In the data rows, the value 128 means zero.
Here are some points:
c(079, 163, 146, 122, 160, 088, 084, 074, 160, 128, 130, 123, 136, 100)
c(094, 154, 132, 130, 146, 097, 103, 086, 155, 123, 125, 129, 135, 111)
c(131, 111, 147, 128, 155, 148, 120, 158, 157, 120, 106, 128, 149, 128)
c(075, 154, 119, 161, 168, 098, 128, 077, 114, 188, 177, 113, 148, 074)
c(118, 143, 169, 141, 153, 129, 098, 131, 145, 114, 098, 118, 114, 120)
c(136, 120, 088, 117, 095, 121, 152, 119, 111, 145, 167, 136, 132, 127)
c(169, 092, 099, 128, 086, 161, 164, 170, 120, 121, 122, 133, 151, 148)
c(111, 102, 064, 122, 098, 119, 134, 111, 107, 169, 190, 133, 133, 127)
c(073, 153, 160, 124, 164, 084, 058, 076, 165, 128, 117, 121, 115, 101)
c(040, 125, 045, 137, 122, 076, 138, 041, 074, 211, 231, 117, 130, 060)
c(090, 139, 077, 128, 122, 103, 133, 075, 098, 164, 177, 113, 126, 088)
c(130, 146, 144, 140, 131, 126, 136, 123, 129, 141, 138, 123, 122, 120)
c(121, 161, 213, 128, 163, 128, 049, 127, 186, 089, 045, 123, 089, 131)
c(087, 133, 108, 143, 155, 105, 122, 092, 091, 173, 173, 113, 140, 084)
c(154, 128, 134, 117, 111, 132, 119, 147, 149, 083, 097, 140, 125, 153)
c(112, 136, 094, 132, 105, 098, 125, 081, 115, 143, 174, 123, 133, 122)
c(145, 114, 124, 112, 104, 141, 131, 146, 152, 103, 111, 135, 146, 139)
Here are 10 more points, each followed by its number:
c(180, 120, 185, 113, 124, 169, 102, 186, 195, 063, 040, 151, 133, 171) 0
c(119, 132, 101, 142, 111, 116, 141, 105, 099, 169, 181, 121, 124, 124) 1
c(124, 140, 163, 114, 126, 130, 078, 132, 162, 081, 072, 131, 109, 131) 2
c(091, 131, 092, 128, 158, 114, 150, 093, 084, 173, 179, 114, 143, 094) 3
c(122, 138, 140, 130, 136, 117, 108, 120, 128, 131, 130, 124, 120, 118) 4
c(078, 156, 102, 154, 147, 101, 141, 082, 067, 202, 200, 101, 106, 077) 5
c(089, 144, 135, 125, 139, 112, 113, 096, 132, 123, 126, 120, 115, 112) 6
c(137, 120, 166, 133, 119, 154, 107, 166, 156, 105, 076, 117, 123, 145) 7
c(064, 158, 093, 130, 141, 085, 109, 063, 097, 160, 168, 116, 117, 072) 8
c(147, 114, 151, 117, 139, 150, 109, 163, 158, 087, 075, 136, 139, 140) 9
Which three of these numbered points are nearest to each point below, ignoring the 2 directions in which the first points spread most? Their numbers follow each, nearest first.
c(178, 119, 180, 143, 126, 169, 135, 187, 125, 117, 076, 125, 114, 161) > 5 1 4
c(041, 180, 179, 135, 195, 096, 052, 076, 153, 139, 114, 090, 092, 051) > 7 8 4
c(115, 136, 174, 111, 184, 127, 077, 124, 160, 104, 079, 136, 126, 112) > 9 3 0
c(097, 138, 133, 117, 149, 116, 098, 107, 145, 121, 114, 128, 133, 102) > 9 0 6
c(136, 156, 173, 131, 135, 139, 120, 152, 154, 092, 074, 120, 113, 131) > 6 8 4
c(158, 127, 190, 109, 144, 133, 089, 147, 189, 067, 054, 150, 132, 174) > 0 9 6
c(198, 089, 116, 142, 075, 172, 173, 184, 111, 127, 123, 139, 132, 189) > 1 4 7
c(216, 057, 088, 120, 087, 187, 208, 209, 088, 123, 136, 156, 166, 186) > 3 9 4
c(228, 077, 086, 123, 078, 189, 244, 214, 054, 136, 135, 139, 134, 186) > 5 3 1
c(113, 144, 118, 123, 116, 114, 111, 110, 140, 127, 139, 131, 117, 111) > 2 8 6
c(105, 142, 133, 121, 134, 104, 103, 095, 133, 110, 112, 130, 117, 117) > 2 8 6
c(202, 102, 147, 114, 117, 173, 190, 199, 086, 104, 090, 136, 108, 169) > 5 3 4
c(145, 132, 155, 131, 133, 139, 098, 154, 139, 117, 102, 126, 115, 127) > 4 1 7
c(128, 131, 114, 151, 123, 133, 153, 138, 104, 146, 152, 112, 131, 130) > 5 1 4
c(173, 076, 082, 132, 072, 161, 181, 186, 083, 117, 134, 122, 144, 152) > 7 4 6
c(144, 129, 166, 130, 138, 154, 109, 162, 134, 103, 062, 124, 117, 133) > 7 4 3
